In the data rows, zero lies at 7.5, halfway between 7 and 8.
How far apart are the two rows of each pair, measured in a hidden way? 0 means very close, and 40 very far. Two or three weighted sums of its numbers give each row a place; it is the straight-line distance between the places.
np.array([1, 8, 8, 6, 7, 11, 11, 6, 12, 8, 11, 4, 9, 9])
np.array([11, 4, 9, 9, 6, 5, 9, 5, 9, 11, 8, 7, 6, 8]): 13
np.array([6, 9, 9, 8, 9, 9, 9, 10, 9, 5, 10, 12, 6, 7])
np.array([4, 9, 7, 7, 8, 4, 7, 8, 8, 6, 10, 10, 5, 10]): 15
np.array([5, 5, 8, 7, 6, 9, 8, 9, 4, 5, 8, 6, 10, 9])
np.array([5, 6, 9, 8, 8, 7, 9, 7, 9, 3, 6, 5, 9, 4]): 7
np.array([7, 9, 8, 5, 9, 6, 9, 8, 12, 9, 6, 3, 9, 7])
np.array([6, 5, 3, 7, 6, 10, 11, 5, 7, 7, 8, 7, 11, 9]): 16
np.array([7, 5, 7, 6, 10, 10, 10, 10, 4, 4, 7, 7, 8, 7])
np.array([8, 8, 10, 11, 5, 6, 9, 5, 9, 12, 5, 11, 6, 8]): 21
np.array([6, 8, 10, 11, 13, 4, 10, 6, 8, 12, 9, 10, 7, 6])
np.array([8, 8, 10, 9, 7, 6, 9, 8, 9, 8, 12, 10, 4, 8]): 23
np.array([7, 8, 8, 2, 9, 10, 7, 6, 7, 5, 7, 8, 8, 8])
np.array([10, 10, 3, 12, 4, 10, 3, 7, 6, 4, 6, 5, 4, 7]): 6
np.array([11, 7, 9, 9, 8, 6, 2, 11, 5, 7, 4, 7, 5, 7])
np.array([4, 8, 10, 8, 6, 7, 5, 7, 7, 6, 10, 11, 3, 12]): 13
np.array([5, 5, 12, 4, 12, 7, 12, 6, 11, 9, 10, 7, 9, 9])
np.array([7, 4, 5, 8, 8, 11, 9, 6, 9, 10, 5, 8, 10, 9]): 10
np.array([7, 9, 6, 9, 9, 6, 6, 11, 5, 3, 3, 6, 6, 7])
np.array([5, 5, 10, 6, 7, 8, 7, 7, 7, 9, 6, 6, 9, 3]): 10
np.array([9, 5, 8, 8, 6, 2, 7, 9, 5, 7, 6, 5, 8, 7])
np.array([8, 9, 5, 6, 6, 11, 9, 8, 7, 8, 9, 6, 10, 10]): 6
np.array([7, 9, 11, 7, 8, 4, 6, 7, 9, 6, 9, 7, 5, 11])
np.array([7, 10, 7, 8, 7, 7, 9, 9, 9, 9, 10, 13, 4, 10]): 17
np.array([8, 10, 10, 14, 10, 6, 4, 5, 7, 10, 7, 6, 9, 6])
np.array([9, 7, 3, 7, 7, 14, 2, 5, 5, 6, 8, 5, 7, 7]): 23
np.array([7, 11, 4, 9, 7, 9, 6, 10, 2, 6, 8, 10, 5, 12])
np.array([8, 9, 6, 15, 6, 3, 5, 8, 11, 9, 7, 9, 9, 5]): 9
np.array([12, 6, 6, 10, 8, 11, 9, 6, 13, 8, 8, 11, 10, 11])
np.array([6, 5, 10, 3, 7, 7, 7, 9, 9, 8, 6, 4, 11, 4]): 21
np.array([10, 7, 5, 6, 5, 11, 3, 8, 7, 5, 4, 3, 6, 5])
np.array([11, 1, 4, 4, 7, 8, 11, 8, 9, 10, 5, 3, 7, 5]): 14
np.array([7, 10, 9, 9, 9, 5, 6, 10, 6, 11, 7, 6, 4, 3])
np.array([11, 1, 7, 5, 5, 10, 12, 6, 7, 9, 6, 6, 7, 10]): 29
np.array([8, 14, 10, 7, 10, 10, 7, 9, 5, 7, 8, 14, 6, 11])
np.array([7, 6, 7, 7, 8, 10, 11, 5, 13, 8, 12, 5, 9, 6]): 21
np.array([10, 6, 12, 10, 9, 8, 10, 4, 8, 10, 6, 11, 7, 9])
np.array([10, 8, 7, 9, 7, 11, 10, 6, 9, 9, 10, 10, 12, 8]): 22
np.array([6, 4, 5, 7, 6, 9, 4, 11, 6, 8, 4, 3, 7, 7])
np.array([7, 5, 9, 6, 5, 9, 7, 8, 9, 9, 5, 5, 10, 4]): 11
np.array([12, 7, 11, 9, 7, 9, 6, 3, 8, 6, 9, 12, 7, 10])
np.array([9, 3, 14, 7, 11, 8, 12, 5, 15, 7, 11, 8, 10, 7]): 18
np.array([12, 5, 7, 8, 6, 10, 9, 4, 5, 10, 8, 7, 8, 10])
np.array([6, 9, 10, 10, 9, 5, 4, 6, 8, 4, 8, 6, 7, 6]): 18
np.array([9, 5, 10, 9, 8, 5, 12, 8, 9, 9, 7, 7, 11, 5])
np.array([8, 6, 12, 10, 9, 6, 9, 9, 8, 12, 9, 10, 8, 9]): 14
np.array([7, 8, 7, 10, 9, 2, 7, 12, 10, 9, 6, 8, 7, 5])
np.array([7, 15, 9, 12, 6, 8, 4, 6, 7, 6, 9, 9, 6, 11]): 13
np.array([8, 6, 6, 6, 8, 11, 7, 9, 7, 7, 5, 8, 3, 11])
np.array([9, 11, 5, 6, 5, 13, 7, 3, 9, 7, 13, 7, 10, 12]): 24
np.array([6, 9, 7, 7, 9, 8, 8, 9, 6, 6, 11, 9, 3, 11])
np.array([11, 9, 8, 11, 8, 2, 7, 4, 10, 9, 8, 10, 9, 7]): 8
np.array([9, 7, 4, 12, 4, 7, 6, 12, 7, 7, 8, 7, 8, 3])
np.array([4, 14, 7, 8, 6, 4, 5, 7, 10, 2, 11, 10, 7, 9]): 25
np.array([12, 6, 8, 7, 5, 11, 5, 10, 4, 7, 4, 4, 5, 6])
np.array([8, 5, 9, 10, 6, 7, 8, 5, 7, 11, 8, 10, 7, 6]): 14
np.array([3, 8, 9, 6, 9, 10, 9, 11, 10, 6, 11, 13, 3, 8])
np.array([9, 8, 10, 10, 7, 6, 9, 7, 10, 13, 10, 10, 8, 6]): 2
np.array([11, 8, 8, 12, 7, 8, 11, 5, 7, 11, 7, 10, 8, 7])
np.array([7, 2, 7, 6, 7, 6, 12, 9, 8, 7, 7, 5, 4, 5]): 10
np.array([9, 7, 8, 11, 6, 7, 9, 7, 6, 11, 8, 8, 7, 10])
np.array([9, 9, 5, 7, 5, 8, 7, 9, 4, 7, 2, 4, 7, 6]): 15
np.array([8, 10, 8, 7, 7, 6, 4, 9, 1, 4, 4, 3, 8, 5])
np.array([4, 10, 10, 8, 9, 7, 10, 9, 4, 6, 11, 13, 5, 11]): 11
np.array([4, 6, 6, 8, 6, 9, 8, 7, 8, 9, 8, 6, 11, 11])
np.array([9, 8, 6, 7, 5, 7, 5, 11, 6, 5, 4, 6, 5, 6]): 17
np.array([4, 8, 10, 7, 12, 7, 6, 9, 8, 7, 9, 8, 3, 11])
np.array([8, 8, 9, 13, 9, 3, 5, 4, 6, 7, 11, 10, 9, 8]): 25
np.array([9, 9, 6, 6, 8, 5, 6, 7, 2, 7, 8, 6, 6, 8])
np.array([7, 7, 3, 4, 8, 9, 3, 10, 4, 3, 5, 4, 8, 6]): 16
np.array([11, 5, 6, 10, 9, 8, 8, 6, 7, 10, 7, 12, 8, 8])
np.array([4, 6, 10, 4, 7, 7, 13, 6, 8, 5, 14, 7, 11, 9]): 14
np.array([8, 7, 11, 6, 11, 5, 9, 10, 7, 6, 10, 12, 4, 11])
np.array([9, 10, 7, 4, 8, 9, 8, 6, 6, 9, 7, 7, 9, 9]): 15
np.array([11, 5, 4, 4, 7, 11, 9, 7, 7, 8, 7, 4, 10, 3])
np.array([8, 8, 11, 8, 7, 6, 8, 11, 10, 7, 13, 10, 6, 11]): 24
np.array([7, 6, 5, 6, 6, 11, 10, 9, 3, 6, 7, 9, 1, 11])
np.array([7, 5, 9, 9, 7, 5, 8, 4, 8, 5, 12, 11, 6, 11]): 29
np.array([8, 5, 6, 7, 8, 12, 4, 5, 7, 6, 8, 6, 7, 10])
np.array([10, 4, 4, 3, 6, 10, 8, 7, 9, 10, 3, 5, 10, 4]): 33
np.array([13, 4, 6, 6, 7, 8, 10, 5, 5, 10, 6, 7, 7, 7])
np.array([9, 9, 11, 8, 10, 6, 8, 10, 9, 6, 7, 9, 7, 4]): 10
np.array([9, 8, 8, 3, 8, 6, 11, 4, 12, 11, 12, 10, 10, 11])
np.array([6, 9, 9, 11, 7, 7, 6, 9, 7, 11, 7, 6, 6, 6]): 19
np.array([10, 8, 7, 8, 10, 6, 9, 4, 7, 11, 9, 9, 10, 7])
np.array([3, 12, 8, 7, 12, 6, 10, 12, 8, 6, 11, 11, 6, 11]): 12
np.array([11, 8, 9, 9, 7, 8, 5, 7, 11, 9, 8, 10, 8, 10])
np.array([7, 5, 5, 7, 9, 7, 8, 6, 10, 13, 9, 10, 7, 8]): 15
np.array([4, 4, 12, 7, 7, 6, 8, 7, 8, 6, 7, 2, 10, 5])
np.array([7, 11, 8, 3, 10, 11, 6, 11, 3, 5, 8, 9, 5, 8]): 22
np.array([8, 6, 9, 7, 4, 10, 6, 8, 8, 6, 6, 5, 11, 9])
np.array([3, 7, 8, 8, 9, 5, 10, 8, 7, 2, 11, 10, 6, 11]): 21
np.array([9, 9, 4, 10, 5, 10, 5, 10, 4, 6, 6, 9, 6, 7])
np.array([4, 11, 11, 10, 5, 7, 6, 6, 9, 6, 12, 6, 14, 8]): 14
np.array([9, 7, 5, 3, 6, 8, 3, 9, 8, 6, 7, 5, 7, 6])
np.array([8, 5, 4, 7, 3, 13, 11, 5, 8, 8, 8, 7, 8, 12]): 17
np.array([8, 7, 3, 5, 13, 6, 8, 11, 6, 5, 4, 7, 4, 8])
np.array([5, 5, 7, 8, 9, 6, 10, 9, 7, 6, 10, 9, 8, 10]): 9
np.array([4, 9, 7, 4, 7, 7, 9, 8, 9, 8, 9, 9, 7, 13])
np.array([7, 5, 7, 3, 7, 8, 9, 7, 12, 6, 7, 4, 8, 5]): 21
np.array([8, 11, 7, 7, 7, 9, 9, 9, 7, 10, 11, 9, 4, 10])
np.array([9, 3, 4, 6, 9, 11, 8, 4, 5, 8, 8, 4, 9, 9]): 29
np.array([7, 11, 9, 8, 11, 7, 6, 6, 7, 7, 11, 10, 5, 12])
np.array([6, 11, 5, 6, 9, 5, 9, 9, 6, 8, 10, 11, 4, 11]): 22
np.array([4, 9, 7, 8, 7, 3, 7, 12, 10, 6, 11, 9, 5, 5])
np.array([8, 2, 9, 2, 9, 11, 12, 11, 9, 9, 7, 7, 5, 5]): 34
np.array([8, 7, 7, 10, 9, 5, 5, 9, 9, 10, 6, 7, 10, 6])
np.array([8, 6, 8, 8, 7, 10, 8, 4, 10, 7, 10, 5, 9, 8]): 9
np.array([8, 7, 2, 4, 9, 11, 9, 11, 1, 6, 3, 3, 9, 5])
np.array([5, 4, 10, 5, 6, 6, 8, 8, 9, 8, 7, 2, 8, 4]): 8
np.array([6, 10, 9, 9, 5, 6, 6, 3, 14, 5, 9, 3, 14, 8])
np.array([3, 7, 12, 6, 9, 9, 9, 7, 11, 3, 9, 4, 9, 2]): 12
np.array([4, 8, 5, 12, 9, 6, 7, 3, 12, 5, 8, 5, 12, 7])
np.array([10, 9, 5, 8, 7, 12, 6, 12, 2, 6, 8, 7, 3, 11]): 19
np.array([14, 5, 4, 9, 7, 13, 7, 8, 7, 12, 7, 11, 7, 8])
np.array([9, 7, 6, 6, 6, 9, 6, 11, 4, 5, 7, 5, 6, 5]): 11
np.array([3, 13, 9, 8, 7, 5, 6, 8, 11, 7, 7, 8, 5, 12])
np.array([5, 8, 10, 6, 9, 7, 7, 9, 9, 7, 11, 11, 3, 11]): 16
np.array([11, 6, 8, 1, 6, 11, 8, 8, 7, 10, 7, 8, 7, 7])
np.array([8, 6, 10, 7, 6, 6, 6, 10, 7, 6, 7, 2, 10, 6]): 18
np.array([9, 10, 12, 9, 10, 3, 10, 7, 11, 8, 9, 10, 6, 10])
np.array([9, 8, 4, 9, 6, 6, 4, 10, 6, 5, 3, 8, 4, 8]): 12
np.array([4, 9, 8, 12, 6, 10, 7, 4, 13, 7, 8, 7, 12, 6])
np.array([9, 7, 9, 5, 8, 9, 7, 5, 6, 10, 6, 4, 7, 5]): 13
np.array([6, 9, 4, 10, 7, 7, 6, 8, 6, 5, 12, 12, 4, 8])
np.array([6, 12, 5, 13, 7, 7, 2, 8, 6, 6, 12, 9, 9, 8]): 12
np.array([4, 10, 11, 10, 10, 5, 4, 11, 6, 7, 5, 6, 6, 3])
np.array([6, 9, 9, 10, 6, 5, 7, 4, 10, 5, 11, 4, 12, 6]): 20
np.array([6, 13, 9, 10, 6, 7, 4, 8, 7, 6, 13, 11, 5, 8])
np.array([7, 6, 9, 6, 8, 10, 9, 4, 8, 5, 8, 9, 9, 8]): 27
np.array([7, 5, 12, 6, 8, 6, 6, 11, 6, 6, 7, 7, 6, 7])
np.array([7, 8, 8, 9, 11, 13, 10, 8, 10, 8, 10, 6, 11, 10]): 13
np.array([10, 7, 6, 6, 9, 9, 7, 11, 9, 5, 4, 3, 7, 5])
np.array([10, 7, 6, 7, 7, 11, 12, 7, 6, 11, 10, 8, 9, 9]): 13
np.array([4, 4, 8, 4, 13, 8, 7, 6, 10, 8, 5, 6, 11, 5])
np.array([9, 9, 4, 6, 3, 7, 5, 8, 6, 7, 10, 9, 6, 11]): 39
np.array([9, 5, 3, 7, 8, 6, 8, 10, 4, 8, 3, 11, 4, 8])
np.array([2, 15, 10, 11, 8, 5, 4, 7, 7, 2, 11, 5, 8, 8]): 28
np.array([7, 5, 11, 4, 12, 8, 11, 9, 12, 7, 11, 9, 9, 5])
np.array([4, 9, 8, 10, 9, 2, 8, 11, 5, 5, 7, 10, 4, 5]): 22
np.array([6, 8, 5, 10, 9, 12, 6, 8, 7, 2, 10, 8, 5, 12])
np.array([3, 6, 10, 9, 6, 7, 6, 8, 11, 8, 10, 8, 11, 7]): 13
np.array([10, 13, 3, 8, 7, 12, 6, 11, 4, 7, 10, 10, 5, 10])
np.array([10, 7, 7, 11, 7, 5, 4, 9, 9, 6, 9, 9, 6, 3]): 16
np.array([8, 9, 6, 14, 6, 5, 3, 4, 12, 12, 4, 12, 10, 8])
np.array([5, 6, 10, 7, 6, 4, 9, 7, 10, 9, 7, 5, 11, 6]): 16
np.array([6, 14, 9, 11, 7, 8, 4, 6, 6, 4, 12, 6, 7, 9])
np.array([7, 7, 7, 6, 10, 4, 5, 7, 13, 6, 8, 6, 10, 2]): 16
np.array([8, 4, 13, 5, 7, 4, 9, 9, 8, 8, 7, 4, 10, 1])
np.array([7, 7, 3, 7, 5, 10, 6, 6, 4, 7, 7, 4, 12, 8]): 10
np.array([12, 5, 6, 8, 7, 9, 7, 4, 8, 11, 10, 9, 8, 7])
np.array([6, 2, 9, 5, 9, 5, 10, 8, 9, 5, 6, 7, 9, 2]): 12
np.array([6, 11, 11, 7, 9, 2, 8, 10, 6, 6, 6, 8, 4, 2])
np.array([8, 9, 7, 8, 9, 5, 8, 10, 7, 5, 12, 10, 7, 11]): 27
np.array([8, 4, 6, 5, 4, 11, 8, 5, 12, 6, 8, 8, 8, 11])
np.array([7, 7, 6, 7, 7, 7, 9, 12, 2, 5, 4, 8, 2, 8]): 21
np.array([3, 7, 10, 9, 9, 3, 8, 10, 7, 4, 10, 8, 6, 2])
np.array([10, 7, 10, 9, 6, 4, 10, 6, 11, 14, 8, 13, 7, 7]): 14
np.array([8, 8, 14, 6, 10, 5, 10, 5, 10, 8, 6, 5, 10, 7])
np.array([10, 9, 4, 9, 8, 11, 8, 8, 3, 7, 5, 9, 7, 11]): 12
np.array([8, 8, 7, 9, 9, 7, 10, 8, 9, 4, 10, 9, 3, 10])
np.array([9, 5, 8, 13, 8, 2, 1, 7, 8, 7, 9, 10, 7, 5]): 22
np.array([6, 9, 13, 5, 5, 4, 6, 9, 7, 6, 6, 6, 4, 7])
np.array([7, 9, 7, 6, 10, 8, 9, 7, 9, 6, 8, 10, 6, 9]): 12
np.array([4, 11, 9, 10, 5, 6, 4, 5, 6, 4, 10, 8, 9, 7])
np.array([9, 1, 7, 4, 7, 8, 11, 10, 8, 9, 4, 5, 7, 6]): 39
np.array([10, 7, 4, 3, 9, 10, 7, 10, 6, 9, 7, 6, 7, 8])
np.array([4, 8, 10, 5, 6, 6, 12, 6, 9, 7, 11, 15, 3, 6]): 19
np.array([3, 6, 9, 11, 8, 5, 7, 4, 6, 4, 12, 12, 3, 8])
np.array([1, 9, 8, 9, 10, 4, 7, 4, 13, 7, 13, 8, 12, 8]): 5
np.array([6, 4, 12, 5, 10, 7, 8, 9, 9, 6, 7, 7, 9, 5])
np.array([11, 6, 5, 8, 5, 11, 9, 4, 11, 7, 8, 7, 11, 9]): 12
np.array([9, 10, 4, 10, 8, 9, 3, 8, 5, 6, 4, 4, 7, 7])
np.array([9, 3, 3, 4, 11, 7, 9, 12, 6, 8, 4, 9, 2, 10]): 12
np.array([5, 3, 8, 5, 8, 3, 8, 9, 9, 8, 8, 7, 11, 3])
np.array([6, 8, 7, 7, 8, 11, 11, 8, 8, 8, 9, 11, 10, 9]): 5
np.array([6, 12, 6, 6, 13, 6, 9, 7, 6, 7, 11, 10, 6, 13])
np.array([8, 10, 5, 7, 7, 9, 6, 6, 6, 5, 6, 3, 11, 7]): 23
np.array([9, 7, 10, 9, 9, 5, 1, 9, 7, 8, 2, 6, 5, 4])
np.array([12, 5, 7, 12, 7, 10, 7, 6, 7, 10, 9, 11, 11, 10]): 20
np.array([6, 7, 9, 12, 10, 6, 7, 9, 10, 11, 7, 12, 10, 8])
np.array([6, 10, 10, 8, 4, 8, 6, 3, 15, 7, 14, 5, 12, 7]): 18
np.array([11, 6, 12, 8, 9, 6, 9, 10, 8, 15, 8, 11, 10, 9])
np.array([9, 10, 6, 9, 6, 6, 4, 11, 4, 8, 5, 5, 5, 5]): 9
np.array([6, 7, 10, 8, 10, 3, 8, 12, 10, 5, 7, 4, 5, 8])
np.array([4, 11, 9, 8, 10, 8, 11, 7, 6, 5, 11, 10, 3, 9]): 15
np.array([7, 9, 7, 7, 5, 7, 10, 8, 5, 6, 7, 9, 5, 10])
np.array([5, 7, 12, 7, 7, 9, 11, 6, 12, 8, 13, 8, 13, 12]): 21
np.array([6, 5, 6, 3, 7, 10, 9, 8, 7, 9, 8, 5, 6, 9])
np.array([6, 8, 7, 8, 6, 11, 13, 7, 8, 7, 9, 9, 7, 8]): 7
np.array([8, 9, 5, 7, 5, 11, 9, 7, 7, 7, 8, 8, 8, 10])
np.array([11, 7, 8, 11, 9, 10, 8, 6, 5, 9, 9, 8, 11, 8]): 21
np.array([4, 8, 8, 4, 6, 8, 8, 9, 5, 6, 8, 4, 6, 4])
np.array([7, 10, 3, 10, 5, 10, 3, 12, 2, 4, 5, 5, 6, 11]): 18
np.array([4, 12, 10, 11, 7, 2, 3, 5, 5, 9, 8, 11, 10, 8])
np.array([7, 5, 6, 7, 6, 4, 4, 8, 7, 8, 5, 8, 7, 5]): 24
np.array([9, 6, 7, 9, 6, 14, 9, 4, 3, 6, 6, 6, 8, 9])
np.array([9, 7, 8, 7, 11, 11, 11, 5, 10, 7, 10, 4, 8, 6]): 6
np.array([5, 8, 6, 11, 8, 6, 14, 5, 9, 6, 10, 10, 6, 11])
np.array([7, 10, 7, 10, 6, 5, 3, 10, 8, 9, 6, 7, 3, 8]): 4
np.array([5, 8, 7, 9, 8, 2, 4, 9, 6, 6, 2, 8, 5, 5])
np.array([6, 8, 9, 5, 6, 5, 8, 6, 7, 6, 9, 11, 4, 10]): 13
np.array([3, 9, 10, 10, 9, 3, 6, 2, 14, 7, 10, 6, 12, 6])
np.array([15, 2, 7, 3, 9, 10, 9, 11, 5, 9, 4, 7, 6, 8]): 35
np.array([7, 8, 9, 5, 9, 4, 8, 8, 7, 5, 7, 2, 11, 5])
np.array([5, 3, 12, 3, 8, 6, 7, 7, 11, 9, 7, 7, 10, 5]): 9
np.array([9, 8, 6, 8, 7, 9, 0, 7, 4, 8, 7, 8, 5, 2])
np.array([8, 5, 2, 5, 7, 9, 11, 6, 6, 9, 11, 6, 9, 10]): 11
np.array([9, 9, 7, 7, 7, 9, 9, 5, 6, 9, 9, 10, 10, 9])
np.array([6, 13, 8, 15, 9, 7, 3, 4, 8, 2, 7, 10, 8, 9]): 29
np.array([11, 5, 10, 9, 7, 3, 5, 9, 9, 11, 5, 6, 8, 5])
np.array([9, 6, 14, 3, 9, 7, 5, 10, 6, 5, 9, 5, 9, 1]): 16
np.array([10, 9, 3, 9, 4, 7, 2, 9, 5, 8, 3, 6, 7, 7])
np.array([6, 7, 10, 7, 10, 6, 9, 10, 10, 3, 5, 6, 5, 3]): 14
np.array([6, 8, 8, 5, 9, 6, 9, 5, 8, 8, 9, 10, 4, 12])
np.array([12, 10, 6, 15, 5, 3, 8, 8, 6, 9, 12, 10, 11, 7]): 31
np.array([4, 7, 7, 9, 11, 6, 8, 7, 6, 5, 14, 11, 2, 13])
np.array([3, 7, 12, 9, 8, 8, 6, 5, 11, 3, 9, 8, 11, 6]): 20
np.array([8, 6, 8, 4, 11, 7, 11, 6, 9, 9, 11, 11, 9, 9])
np.array([7, 10, 4, 8, 6, 6, 2, 10, 3, 12, 6, 6, 7, 4]): 16
np.array([3, 9, 10, 5, 9, 7, 8, 8, 10, 5, 10, 10, 3, 10])
np.array([11, 6, 5, 9, 9, 13, 8, 3, 8, 9, 10, 7, 10, 6]): 24
np.array([6, 5, 6, 9, 9, 7, 11, 6, 12, 9, 6, 9, 8, 6])
np.array([8, 6, 5, 8, 6, 8, 8, 8, 6, 8, 2, 5, 10, 7]): 7
np.array([6, 6, 8, 4, 7, 6, 4, 6, 9, 8, 8, 1, 10, 5])
np.array([9, 7, 4, 6, 6, 10, 7, 8, 4, 6, 3, 7, 5, 7]): 15
np.array([6, 10, 10, 3, 12, 6, 7, 11, 9, 4, 7, 4, 8, 4])
np.array([7, 6, 7, 4, 7, 8, 9, 10, 8, 10, 5, 8, 1, 8]): 21
np.array([6, 12, 7, 12, 5, 2, 4, 5, 13, 5, 10, 8, 10, 8])
np.array([7, 7, 9, 2, 8, 10, 6, 6, 8, 6, 8, 8, 12, 3]): 23
np.array([8, 7, 6, 10, 6, 9, 8, 7, 6, 9, 4, 3, 5, 6])
np.array([7, 8, 12, 10, 7, 2, 9, 6, 12, 9, 10, 8, 10, 7]): 23
np.array([6, 10, 5, 7, 6, 9, 8, 11, 8, 8, 10, 10, 4, 12])
np.array([11, 4, 4, 9, 6, 8, 11, 4, 10, 14, 7, 8, 9, 10]): 19
np.array([6, 5, 10, 9, 10, 6, 8, 7, 8, 5, 6, 7, 11, 4])
np.array([5, 8, 8, 9, 9, 9, 10, 12, 5, 4, 9, 10, 5, 11]): 12
np.array([8, 5, 3, 6, 8, 9, 6, 7, 8, 6, 5, 4, 8, 4])
np.array([3, 2, 10, 6, 11, 6, 8, 5, 10, 10, 8, 5, 9, 4]): 20
np.array([8, 7, 4, 12, 6, 5, 4, 9, 7, 7, 7, 5, 7, 7])
np.array([4, 9, 9, 9, 7, 6, 6, 9, 7, 3, 7, 7, 6, 7]): 7
np.array([8, 4, 7, 6, 5, 9, 7, 9, 2, 8, 7, 4, 8, 5])
np.array([4, 5, 8, 8, 9, 7, 7, 8, 10, 4, 6, 5, 11, 6]): 19
np.array([11, 8, 10, 9, 8, 8, 9, 5, 7, 11, 6, 8, 8, 8])
np.array([4, 6, 8, 8, 13, 7, 4, 12, 8, 4, 3, 6, 6, 6]): 18
np.array([7, 11, 12, 9, 8, 7, 11, 6, 10, 10, 11, 10, 13, 7])
np.array([5, 7, 9, 6, 11, 5, 7, 7, 10, 12, 12, 8, 7, 7]): 15
np.array([4, 13, 9, 9, 5, 6, 6, 9, 9, 4, 11, 7, 6, 11])
np.array([8, 7, 9, 9, 5, 8, 2, 12, 5, 9, 6, 9, 3, 3]): 16
np.array([4, 9, 8, 7, 4, 3, 6, 7, 7, 5, 7, 7, 4, 5])
np.array([6, 5, 11, 8, 8, 6, 5, 12, 8, 7, 3, 8, 6, 4]): 23
np.array([8, 10, 11, 9, 9, 7, 4, 10, 5, 6, 5, 3, 7, 3])
np.array([4, 14, 11, 6, 6, 7, 9, 10, 4, 8, 10, 11, 4, 13]): 30
np.array([5, 8, 11, 9, 7, 5, 6, 9, 10, 6, 8, 6, 4, 6])
np.array([7, 10, 5, 5, 9, 12, 10, 3, 9, 8, 10, 7, 10, 8]): 7
np.array([8, 6, 7, 4, 10, 9, 13, 9, 2, 6, 5, 9, 6, 9])
np.array([7, 8, 8, 6, 9, 10, 9, 7, 8, 7, 9, 13, 6, 11]): 16
np.array([4, 7, 7, 3, 9, 5, 5, 3, 9, 4, 5, 6, 11, 4])
np.array([7, 9, 9, 12, 9, 2, 7, 5, 8, 6, 3, 8, 8, 7]): 14
np.array([8, 8, 8, 6, 6, 11, 9, 6, 4, 8, 3, 8, 9, 7])
np.array([9, 5, 4, 5, 7, 7, 8, 8, 5, 7, 5, 8, 7, 8]): 13
np.array([3, 7, 12, 8, 9, 7, 9, 7, 10, 11, 5, 4, 10, 5])
np.array([4, 12, 13, 10, 8, 3, 4, 10, 7, 10, 6, 6, 11, 3]): 24
np.array([9, 7, 7, 11, 8, 5, 6, 12, 2, 7, 3, 7, 6, 6])
np.array([11, 6, 10, 7, 8, 6, 11, 4, 10, 10, 10, 9, 9, 7]): 8
np.array([5, 8, 8, 10, 4, 5, 4, 7, 6, 5, 6, 6, 6, 7])
np.array([9, 7, 6, 8, 9, 7, 8, 7, 12, 13, 6, 8, 7, 6]): 13
np.array([5, 11, 8, 9, 6, 11, 8, 9, 8, 7, 5, 7, 10, 8])
np.array([5, 7, 5, 7, 1, 11, 9, 5, 8, 8, 9, 7, 8, 8]): 14
np.array([8, 6, 6, 4, 9, 8, 7, 6, 8, 6, 4, 3, 11, 3])
np.array([6, 12, 6, 8, 8, 7, 9, 6, 6, 9, 13, 11, 6, 11]): 31
np.array([5, 9, 6, 7, 6, 8, 7, 8, 8, 4, 8, 11, 5, 8])
np.array([9, 6, 7, 8, 6, 9, 11, 6, 11, 7, 10, 8, 10, 11]): 15
np.array([7, 5, 12, 3, 10, 5, 9, 6, 11, 8, 7, 4, 10, 6])
np.array([5, 4, 10, 5, 12, 7, 12, 5, 10, 8, 11, 7, 8, 8]): 7
np.array([8, 8, 7, 5, 8, 4, 5, 6, 11, 10, 3, 4, 10, 2])
np.array([6, 10, 13, 7, 12, 7, 8, 8, 8, 7, 11, 12, 3, 11]): 21
np.array([11, 7, 7, 3, 7, 9, 8, 10, 0, 9, 5, 9, 4, 9])
np.array([5, 12, 6, 11, 4, 8, 5, 5, 5, 7, 13, 6, 7, 9]): 24
np.array([7, 14, 9, 9, 10, 3, 7, 9, 9, 6, 12, 12, 4, 12])
np.array([9, 9, 5, 9, 2, 8, 9, 5, 6, 10, 5, 10, 8, 9]): 33
np.array([5, 9, 6, 6, 7, 12, 8, 7, 8, 7, 12, 7, 11, 11])
np.array([12, 4, 6, 2, 6, 9, 7, 9, 8, 9, 4, 6, 6, 5]): 23
np.array([8, 8, 4, 6, 5, 12, 9, 6, 7, 6, 9, 6, 11, 10])
np.array([9, 8, 7, 3, 9, 11, 12, 8, 6, 9, 7, 4, 9, 7]): 18
np.array([8, 6, 5, 11, 10, 8, 6, 9, 8, 5, 7, 8, 2, 3])
np.array([9, 9, 6, 7, 10, 13, 7, 5, 8, 8, 8, 4, 8, 10]): 10
np.array([5, 9, 4, 8, 9, 7, 5, 11, 6, 4, 10, 11, 5, 12])
np.array([9, 9, 6, 5, 6, 7, 6, 9, 9, 8, 1, 3, 9, 8]): 33
